Named turns come first, each shown by rows before and after it. Which turns, in which order, take the first row of each pair that follows to the second? Write the first one first, as in the answered first pair.
turn Sil:
[ -3 -59 -23   1  13 -32   4 -15] => [-11 -31 -25  -3  16 -11  49 -25]
[  2 -24 -10 -15   7 -11 -31  -2] => [  6 -28 -17  -2  26  10   5  -1]
[ 29 -57  -4  27  35  -4 -25  22] => [ 15  -5 -10  15  37  36  60   5]
turn zor:
[ -6   3  11 -11 -15 -20 -40  -6] => [  5 -34 -12   1   9 -17 -31  -7]
[ 39 -26   4  35  22   1   4  32] => [34 18 35 31 -4 -4 10 39]
[ 11  41  61  -3 -27 -14 -13  26] => [ -3   5  16 -32 -34 -37 -56  12]
[  5  -9 -20  -5  11  16  35  -7] => [ 3 14 -2 -4 -1 18 41 -4]
turn Neson:
[  7 -13 -15 -21 -25  -6 -30  -6] => [ 25 -32  -2   0  -8  -6 -28   4]
[ -2  47 -36  -1   0   8  35 -14] => [-15  40 -46 -16 -16  -7  -6 -21]
[31 41 51 53 13 33 64 13] => [-12  87  23   1 -24  29  64 -12]
[-33  21  33  19  -4  -9 -15  18] => [-30  19  34  22  -4  -8  -8  19]
Pairs:
Between the rows of a pair lie two turns.
[ 13   1  31  20  -4 -13 -25  24] => [ 11 -17  15  17  -2 -20 -38  13] => zor, zor
[ -8  22  36  -8 -13  -3 -28   4] => [ -8  -6  23  -6  -5 -12 -50   4] => Neson, zor
[ 42 -16  54  63  57   6  12   2] => [ 29  31  86  49  16 -15 -22   8] => zor, Sil
[  9 -33 -30  -3  10  13   7  -8] => [-13  -3 -31 -27 -12   6   1 -16] => Sil, Neson
[  9  48  46 -46 -28  13  -4   0] => [ 26 -56 -12 -39  11   1 -45  -5] => zor, Sil
[ 22 -19  45  33  -2 -20 -16   9] => [ 11 -18  36  14 -14 -34 -38   5] => zor, zor
[  2 -36 -28  -3  18  11  -6   7] => [ -3 -20 -30  -6  22  22  15   0] => Neson, Neson
[-15  67  42   4 -25   2  13  13] => [  0 -45 -11   5   5 -24 -63   7] => zor, Sil
[  2  -3  27 -11 -22 -11 -32   9] => [17 -6 42 16 -1  5  8 18] => Neson, Neson
[ 11 -34   8   0  -4 -33 -53  10] => [-2 19 -4  0 19 25 63 -8] => Sil, Sil
[  8  28  66 -22 -29   0 -24  55] => [ 30 -75   8  -5  30   9 -31  48] => zor, Sil
[-10 -66 -35  -4  33  -7 -13  16] => [-14   5  -7   2  28  31  70  14] => zor, Neson
[-22  19  -7 -13  -3   3 -48 -19] => [ 10 -14  16  30  27  10 -35   2] => Neson, Neson
[-25 -36   4  -7  25 -24 -29  19] => [-40  10  -1 -17  23   8  42   5] => Sil, Sil
[  5 -50  27  23  27   0  33  13] => [-27  16  50 -14 -34 -26  -4   7] => zor, zor
[ 12 -32   5  25  21  -8   9  -2] => [  0  24  30   7 -17 -21   0  -2] => zor, zor
[  0  32 -12  -1 -19  18   9  -7] => [  8 -11 -17   7 -15  -3 -36   2] => Neson, Sil
[ -1 -23 -25 -13  -6 -23 -48  -3] => [ 32 -19  18  37  23   0  -2  23] => Neson, zor
[ 0 13 -3  2  3 20 47 10] => [-21   8 -34 -29 -14   2  16  -7] => Neson, zor
[-16   4 -61 -32  12   3  27 -22] => [ -8  35 -27 -12  16  22  59  -7] => zor, zor
[-19 -14 -40   4  13  28  68 -13] => [-40  45 -13 -26 -34  10  45 -15] => zor, zor
[  7   5  43  28  -8   1 -55  32] => [ 14 -13  40  44  18  15 -29  34] => zor, Neson
[ 14 -28  37  16  31  12  12  -4] => [-10  13  47 -19 -20 -11 -26 -12] => zor, zor
[-11  23  -3  -8 -10   4  15  -3] => [  3  -4   9   4  -7 -18 -26  11] => Sil, Neson
[-18 -42   2   1  -3 -10 -17 -11] => [-23 -29  -4  -2   9  13  26 -19] => Sil, Neson
[13 28 14 22 36 43 69  6] => [-41  45 -37 -52 -16  19  22 -30] => Neson, zor
[  7 -10 -22  22  28  30  47   2] => [-20  24  -2 -18 -37 -25 -40   3] => Sil, Sil
[-37  -2 -57 -34  -9  -6   6 -38] => [-26 -26 -65 -20   8   3  16 -34] => zor, Neson
[ 12  24  34  33   1 -12  17  15] => [-14  46  16   4 -20 -14  12   1] => Neson, Neson
[-16 -38 -44 -21  -3  16   4 -30] => [-17 -11 -31 -16  -1  29  38 -30] => zor, Neson
[ 31 -71 -38  23  23 -23  12  12] => [-18   8 -59 -32 -13  -5  56 -18] => Sil, Neson
[ 44 -28  44  57  -4  16  11   9] => [  9   6  33   3 -59 -23 -51  -6] => zor, zor
[-22  43  20 -26 -16   8  47  19] => [-14 -26   9 -22 -20 -36 -48  29] => Neson, Sil
[  5  11   2  15   9  28  33 -11] => [-14  29   5 -15 -28   0 -10 -15] => zor, Neson
[20 16 28 49 21 31 34 40] => [-21  72  23  -4 -35  15   8  20] => Sil, Neson
[-31  58  33 -38 -49   0  -6   4] => [ 28 -70  18  34  36  10  -8  26] => Sil, Sil
[ -8 -22 -13  -3  30  17  40  -6] => [-28  33  14 -25 -15   1  24  -5] => zor, zor
[ 17   1 -30  15  35  20   1   0] => [  7  37 -17   7  18  27  18   1] => Neson, zor
[ 25 -40  19   9  10  -5 -45  18] => [ 6  5 -7 -6 24 41 49 -7] => Sil, Neson
[  2  34  31 -10 -26   5  -9   9] => [ 10 -39 -23 -12   5   1 -28  -3] => zor, zor
[  4 -14 -26  -3  41  -1  23  -3] => [-20  19 -29 -36   5 -19  -6 -13] => Sil, Neson
[  6  34  43  12  -3 -12  16  16] => [ -9 -25 -14 -18  -1 -36 -35  -3] => zor, zor
[ 33  13  54  25 -19 -27   1  19] => [  7  28  31 -15 -50 -38 -22   1] => Neson, zor
[ 32 -62  -9  22  43 -24 -38   3] => [  6  41   2  -3  23  31  74 -21] => Neson, Sil
[-44  11 -44 -29  16  12  18 -18] => [-34  19 -23  -9  26  30  44 -12] => zor, zor
[ 67 -31  40  36  27  28 -16   9] => [ 31  28  51 -11 -39  -6 -65   5] => zor, zor
[ 9  8 14 30 29 23 -1 33] => [  3  20  24  21   7  10 -27  38] => zor, Sil
[ -5 -20 -60 -33 -14  -6 -27 -25] => [ -1 -23 -65 -24   6  14  12 -28] => Sil, Sil
[ 22 -23  10  14  26 -23 -15   3] => [  1  18 -10  -7  19   6  37 -18] => Sil, Neson
[ -9  10  -3 -14 -38  34  16  14] => [ -8 -27 -24 -18 -29  23  -9  11] => Neson, zor
[ -5  39  -5 -13 -23   2 -16  12] => [  4 -18 -38  -5  11   4 -21  12] => zor, Sil
[-31  31  -4 -46 -31   3 -16 -37] => [ 18 -40  27   8   3 -16 -63  -1] => Neson, Neson
[  0 -34  -9  10  11 -11   6   5] => [ -4  11  25  10  -8 -14  15  11] => zor, zor
[-18  56  -1 -56 -51  -8  24 -25] => [ -4 -48 -50 -49 -15 -27 -29 -30] => zor, Sil
[-40  28 -29  13  -3  30  81   2] => [-46  14  -1  -6 -52 -44 -58  19] => Sil, Neson
[ 20 -58   2  21  16 -27 -67  21] => [32 -5 26 53 45 31 47 23] => zor, Neson
[30 -9 51 54 21  7 10 29] => [ -8  66  49   6 -28   1  11  10] => Neson, Sil
[-16 -19 -26  -7  14  -7 -15 -13] => [-17  18 -12  -7  15  11  30 -15] => zor, Sil
[ 19  34  21  -4   6 -16 -23  22] => [ 28   4  12   8  22 -16 -28  22] => zor, Neson
[  7  30  35 -23 -12  -3  17  -6] => [ 13 -34   6 -22   3 -21 -27  -6] => zor, Sil
[17 15 29 17  5  2 -1  9] => [ 10  16  28  10  -5  -9 -23   7] => zor, Neson
[ -4 -29 -58 -18  11 -14 -40  -4] => [ -2  33 -33  -6  19  27  52  -8] => zor, Sil
[  0  -1  21 -39 -14 -18 -32  -7] => [ 23 -31  31 -11  10 -12 -28   3] => Neson, zor
[ -5 -17 -18  -6  -4   0 -14 -10] => [ 9  4 12 13  8 19 18  4] => zor, zor
[ 28 -33 -16  13  -6  -6 -44  14] => [29 27 15 28 -7 27 36 16] => Sil, zor
[ 19 -26 -18   3  34   6  39 -11] => [-13  28 -21 -39 -10 -10  14 -24] => Neson, Sil
[ 10 -26  -7  10  16  13  31  -5] => [-17  17   3 -22 -30 -14 -14 -10] => Sil, Sil
[26 -9 19  5  8 31 47  7] => [-12  16  -6 -48 -32  12  10 -17] => Neson, Neson
[12 38  0 11 21 31 31 17] => [-15  29 -35 -37  -8   0 -29   1] => zor, zor
[-39  -4 -51  -3 -12   6  20 -25] => [-18 -43 -41  20  -5 -15 -27 -10] => Neson, Neson
[-12  56  40 -11  -6 -17  -5  20] => [  0  36  42   0  -5 -26 -26  28] => Neson, Neson
[-17 -21 -16  23  41   5  29  -7] => [-46  24 -17 -18  -1  -9  13 -22] => Neson, Sil
[  4 -15  -5   5 -10  -9 -13   1] => [-1  2 -7  3 -4 12 21 -2] => Sil, Sil
[-24  14 -28 -24 -11  12  37 -19] => [ -6 -38 -23  -6  -5 -22 -38  -4] => Sil, Sil
[-12 -28 -27   6  34  32  45 -10] => [-40  14 -36 -36  -6  14  22 -22] => Sil, zor
[ 17   8  33  24   7  27  17 -11] => [ -9   5   4 -19 -22  -1 -38 -28] => zor, zor
[-19  38 -10 -42 -17   2  -2  16] => [-10 -19 -45 -30  12   1 -18  17] => zor, Sil
[-40  25 -14 -41 -48   1  -2 -27] => [-17 -60 -41 -16  -9  -6 -24 -22] => zor, Neson
[ 21   0  35  12  -6 -27 -27  -4] => [ 24 -21  19  17   2 -25 -28  -8] => zor, zor
[-2 -5 -2 15 22  1 17 14] => [-25  16 -16  -9   4  -3  14   6] => Neson, Neson
[ 18 -41 -35  -6  19  12  24  -6] => [  7  41  22 -10 -27   8  34   3] => zor, zor
[ -3 -12 -37  -3  29  16  43 -19] => [-19 -13 -49 -29   1  -9  -3 -25] => Neson, Neson
[-26   3   6  -2 -35 -14 -32  13] => [  4 -13  29  37  -4  -1  -7  32] => Neson, Neson
[  5   3  25  11  -2 -21 -15  17] => [ 11 -20   6  21  19  -9   1  16] => zor, Sil
[-39  60  13 -47 -26 -15  18 -10] => [ 17 -71   3  19  43 -25 -24  15] => Sil, Sil
[-34  45  10 -16 -47 -22  12  14] => [ 16 -55  -1  39  17 -16   0  31] => Sil, Sil
